A single turn carries every row of the set below to another of its rows. Some are shown first; where does it send the rows asked next?
Gozok: [-6,6,15,12,-11,8,-4,1,-1,-7,-2,15,-2,-5,-16,-2,-4,2,3,8,10,22,-5,17,4,11,-3,-14,3,10,2,-9,-4,1,3]
Gaka: [9,-10,-10,-7,1,0,-21,-4,1,-8,-3,6,11,-1,-6,-13,7,-1,6,-3,3,5,1,6,0,-6,-3,-19,5,-2,-12,7,-18,-7,-8]
Toki: [-17,-12,16,-8,-10,-12,-4,5,-10,3,-4,1,-8,-2,-3,6,-4,-11,4,8,-17,12,13,4,-5,12,5,4,-10,-13,2,2,-2,-18,8]
Golef: [-9,-7,-2,-4,5,5,-3,-7,-7,-8,5,13,-3,-3,-2,-7,-3,-4,2,1,-11,9,1,11,9,24,5,-8,-11,6,-2,5,-28,-19,-4]
padu: [1,-10,-4,25,-10,0,2,0,-9,-8,2,1,11,6,-6,1,-9,1,1,6,0,0,-11,10,15,13,7,7,-6,-2,-15,10,0,-8,7]
zib: [-18,8,1,-15,9,4,5,7,3,-6,-3,6,3,-3,-11,2,-5,-1,-12,4,-14,-3,6,-6,-2,10,15,9,9,-11,4,3,3,3,-6]
pagek: [-13,-15,7,15,3,2,-10,5,3,-11,2,5,-1,13,-8,-1,-7,-2,-17,-7,1,3,-5,-1,3,5,-3,-7,1,-5,3,11,7,-11,22]
dit: [-11,-9,-3,-6,7,4,-2,-8,-8,-8,7,12,-3,-1,-5,-4,-3,-4,2,3,-10,6,1,11,10,25,7,-6,-12,3,1,2,-25,-19,-3]
sidu: [11,-9,-12,-7,0,1,-22,-7,2,-7,0,5,12,2,-6,-10,7,-1,6,-3,2,4,1,8,3,-6,-1,-17,3,-4,-11,3,-17,-8,-8]
tubod: [-18,11,0,-8,6,6,-2,10,2,5,-4,0,8,3,-10,4,-9,5,-9,2,-20,5,7,-6,0,13,18,-1,11,-7,7,2,6,2,-10]
rog: [4,25,-1,8,-11,-4,-9,3,-9,13,-7,-6,5,-15,-2,0,-8,10,8,-5,-11,11,-10,-9,-8,11,-2,-17,2,-5,7,-1,-8,-13,1]
bomik: [0,-9,25,8,-9,-12,-15,2,-8,13,-11,-13,7,3,-1,6,-2,-1,-3,9,-2,-1,-4,4,-13,16,-9,12,-1,-1,-4,-1,0,-5,-6]
dafov: [-2,-5,-1,6,-3,-7,-18,9,-8,-3,-3,-14,18,-5,-8,-1,-10,4,-9,-1,7,9,-2,-9,-9,7,-11,-13,17,11,0,-11,-4,-5,2]
vusa: [-1,-2,-1,5,-5,-5,-19,8,-5,-3,1,-13,18,-5,-5,0,-11,4,-6,-1,7,10,-1,-11,-8,4,-12,-14,14,9,-1,-14,-5,-5,3]
zeni: [-3,-10,27,11,-9,-9,-12,1,-7,13,-16,-14,7,0,-3,3,1,-1,-2,7,-2,-5,-3,5,-9,18,-8,11,0,1,-7,-1,0,-7,-1]
favol: [8,-10,-10,-9,3,0,-22,-7,-2,-8,1,1,10,-1,-3,-11,4,-2,6,-3,4,6,4,5,2,-5,1,-19,4,-5,-13,4,-20,-6,-7]
bipar: [-17,-13,15,-9,-11,-11,-2,4,-10,5,-6,0,-10,-3,-5,3,-4,-10,2,8,-13,10,13,4,-3,12,6,1,-11,-14,0,7,3,-15,11]
bulu: [2,9,14,-5,5,-6,-1,-3,0,12,-6,9,1,-11,-11,-6,5,1,-3,6,-12,9,-22,-3,-15,14,-4,-5,4,-15,-3,-3,11,0,-5]
Pepa: [-2,-6,28,10,-8,-8,-13,3,-4,14,-12,-14,6,0,-1,2,-2,-2,-1,7,0,-5,-7,4,-10,17,-10,11,-2,2,-6,-1,0,-3,-2]
likuz: [0,-5,0,5,0,-8,-20,4,-11,0,1,-13,17,-3,-3,-2,-12,6,-9,-1,9,8,-3,-10,-10,6,-12,-14,12,8,0,-13,-7,-5,-1]
lape: [1,3,10,13,-4,8,-6,15,-13,1,-8,2,0,20,-13,-3,-12,-9,9,6,-4,9,0,17,-11,1,-8,-6,8,10,-1,8,0,-5,4]
ves: [12,27,10,4,-4,1,-4,-5,-7,13,-1,-8,4,-9,-6,1,-6,11,1,-5,-11,13,-15,-10,1,12,-2,-12,1,-5,2,-3,-6,-18,2]
zimo: [-10,-1,5,-20,11,4,10,9,-5,-10,-12,6,4,-5,-9,7,3,-8,-9,0,-10,-2,7,-5,-5,9,8,6,7,-16,-1,5,2,0,-1]
pov: [-11,3,-6,7,11,9,2,-11,4,0,-2,0,-3,0,-13,3,5,-3,-10,-4,0,-21,4,-1,2,-1,9,10,0,-8,3,-1,-22,-11,1]
pobit: [11,5,-15,6,-4,4,8,8,-8,12,6,-5,-3,-7,-10,8,-3,-8,-1,-6,1,2,6,-1,-5,-10,16,-2,-1,-8,-12,2,-9,-9,8]
Bab: [-17,-13,13,-7,-12,-10,-2,4,-10,6,-8,4,-9,-3,-3,2,-3,-9,2,5,-15,12,15,5,-2,12,5,1,-11,-12,-2,3,0,-19,11]
Sida: [1,12,17,-7,4,0,-1,-1,3,12,-4,16,0,-7,-9,-6,5,3,1,3,-13,8,-16,-3,-13,10,-3,-1,4,-16,-2,0,12,2,-8]
Bofu: [13,25,5,4,-3,-1,-9,-5,-4,13,-2,-13,3,-11,-5,-4,-7,7,0,-3,-10,11,-15,-13,-1,9,-3,-14,1,-2,1,3,-10,-18,5]
zov: [-6,-3,-5,11,-6,2,-1,-6,-7,-2,-4,3,7,20,-3,8,-13,5,-6,6,-3,7,6,18,6,11,-3,-23,8,-5,-12,17,-5,-2,2]
koza: [-2,2,22,-3,-3,9,-17,17,2,-8,-12,4,4,11,-5,-4,1,3,-1,-4,4,3,-3,13,7,5,13,-7,1,6,0,13,2,2,3]
zas: [2,4,7,17,-8,1,3,1,-16,-17,-9,10,12,15,-4,3,1,11,6,13,8,5,2,5,-7,4,-9,-13,3,1,-2,4,-13,-9,11]
tamod: [13,11,-19,9,-5,4,-3,0,-3,16,6,-5,-5,-9,-6,3,4,-8,1,-7,4,2,7,-3,5,-8,6,0,-1,-2,-8,-1,-15,-13,5]
petar: [-13,-1,-10,2,17,12,3,-7,-11,-1,-3,0,-3,2,-12,3,-2,-2,-11,-9,-8,-18,5,-3,7,1,-2,10,2,-2,0,-1,-18,-15,0]
kepud: [-14,5,12,12,-4,5,-7,7,-7,-15,-12,-11,-7,16,-4,-9,1,-7,0,11,-2,17,-1,9,7,15,-9,-4,6,-10,2,15,-4,-4,11]
zef: [14,12,-17,10,-6,0,0,-4,-6,16,4,-9,-4,-8,-10,6,2,-6,-1,-9,3,2,4,0,7,-9,7,-4,2,-11,-6,-3,-10,-13,6]
vozu: [9,10,-22,14,-7,1,-8,-8,-8,14,-1,-6,-5,-9,-5,1,7,1,2,-5,0,1,4,2,8,-7,-7,3,1,-10,-7,2,-13,-11,1]
Ziku: [-14,0,-4,3,11,9,3,-13,5,0,-4,6,-3,2,-12,5,7,-3,-9,-4,-4,-17,10,-4,2,0,5,10,-1,-4,3,-4,-21,-12,1]
Nuruz: [-17,4,4,-17,7,1,6,5,0,-2,-9,5,9,-2,-11,5,-2,-1,-11,5,-19,-3,5,-3,-1,13,15,7,7,-10,1,-2,6,2,-8]
fugag: [-11,-9,0,-5,9,4,-4,-7,-6,-7,9,10,-5,-2,-3,-4,-3,-9,6,2,-12,8,2,13,7,23,7,-5,-10,2,-4,2,-28,-16,-4]
Temug: [-6,0,7,12,-21,3,-7,-12,-4,-6,-11,3,8,4,-19,-3,-17,8,13,8,-9,8,-2,10,7,-7,3,-15,-3,-4,-6,5,-3,-18,8]
sizu: [12,23,9,5,2,6,0,-15,-7,5,0,-16,0,-4,-11,-3,-8,9,-7,-1,-16,11,-11,-7,3,6,-4,-10,2,0,3,2,-14,-18,3]
Vulu: [3,9,11,2,6,-3,-1,-1,-7,11,-3,10,-2,-7,-11,-11,16,5,6,5,-8,12,-17,-1,-9,1,-2,-2,1,-16,-2,-6,10,4,-8]
zarud: [-23,-7,3,16,4,2,0,12,-17,-3,-6,6,-3,15,-2,-6,0,-1,9,1,3,-1,-11,12,2,11,5,-19,-3,-10,-10,9,-5,-5,7]
rosek: [1,10,20,-4,4,0,-1,-3,5,11,-12,10,2,-9,-8,2,1,-4,-2,1,-12,6,-15,2,-20,23,-5,-8,6,-12,2,4,1,2,-8]
gato: [-12,2,4,13,11,10,1,-13,11,0,-3,6,-2,2,-9,7,11,2,-11,2,1,-13,3,-6,-6,7,5,8,-2,-15,2,3,-23,-6,3]

bomik goes to fugag
dafov goes to Bab
Where do these go?
Ziku goes to Bofu
pov goes to ves
zov goes to lape
vozu goes to rosek
koza goes to padu
bipar goes to sidu
tubod goes to pobit

